In the data rows, 128 means zero.
Some points, each followed by its number:
[178  79 124 150 118 138 165  94 139 148] 0
[132 127 141 130 109 142 146 149 144 182] 1
[189 166 167 148 128 101 119 102  84  86] 2
[144  97 123 144 136 163 148 129 117 130] 3
[109 159 129 106 149 110 103 139 102 126] 4
[202 144 150 177 110 134  27  87  41 235] 5
[186 180 184 147 128 104 119  98  63  66] 6
[118  85 155 156 121 130 149 112 170 124] 7
[104 176 139 111 161 111  91 137  74 118] 8
[131 131 133 138 111 114  84 113 150 130] 9
[111 124 103 103 141 152 139 143 147  98] 10
[128 100 137  92 114  97 129  84 185 107] 11
[147  53 151 191 108 106 117  71 128 157] 12
[ 84  91 146 135 111 171 230 181 173 205] 13
[ 73 210  49  21 150 186 170 220 138  72] 14
[112  95 142 189 127 160 123 140 114 142] 15
[ 40 131 107  49 170 178 255 215 166  93] 16
[138 115 136 149  99 104  67  94 173 139] 17
[ 97 198 104  86 146 145 140 186 102  61] 18
[117 133 152 133 111 146 149 176 136 201] 19
[144  78 126 161  98 122 132  96 152 196] 20
[144 133 131 139 129 164 162 147  98 158] 21
[106 192 111  91 142 136 145 173 112  65] 22
[171 145 136 162 118 125  56 108  67 206] 23
New points follow, each followed by the number of its nearest point above by angle.
[123 192 110  84 119  77  67 123 140 105] : 4
[138  96 119 153 100 128 136 118 168 197] : 20
[138  94 112 155  99 127 134 110 162 189] : 20
[135  93 118 153 110 133 127 115 155 181] : 20
[153  69 147 190 108 120 158  97 107 158] : 12
[179 134 125 122  99 124 153 126 136 185] : 1
[152  73 121 153 137 175 158 127 116 136] : 3
[142 108 137 154 135 153 137 122 119 125] : 3
[160  14 146 214 106  85  87  28 129 161] : 12
[140  41 148 192 114  98 115  69 144 154] : 12
[151  85 122 146 136 165 158 127 129 124] : 3
[145  56 144 172 116 110 125  76 132 151] : 12
[145 104 153 122 107 176 140 155 157 191] : 1
[127 100 126  71 157 111 184  94 155  86] : 11
[ 97 189  99  70 133 160 181 191 125 123] : 14
[135  84 146 129 126  78  94  70 171  86] : 11
[122 114 126 147 120 107 128 121 112 146] : 12
[120  78 126 105  99  97 114  96 246 115] : 11
[ 90 186 125 163 154 114  75 166  63  70] : 8
[ 94 167 126 160 148 115  90 163  80  88] : 8
[157  81 128 162 142 168 156 130 110 120] : 3
[195 107 121 107 127 141 157  66 145  94] : 0
[123  85 110 140  92 132 138 117 185 219] : 20
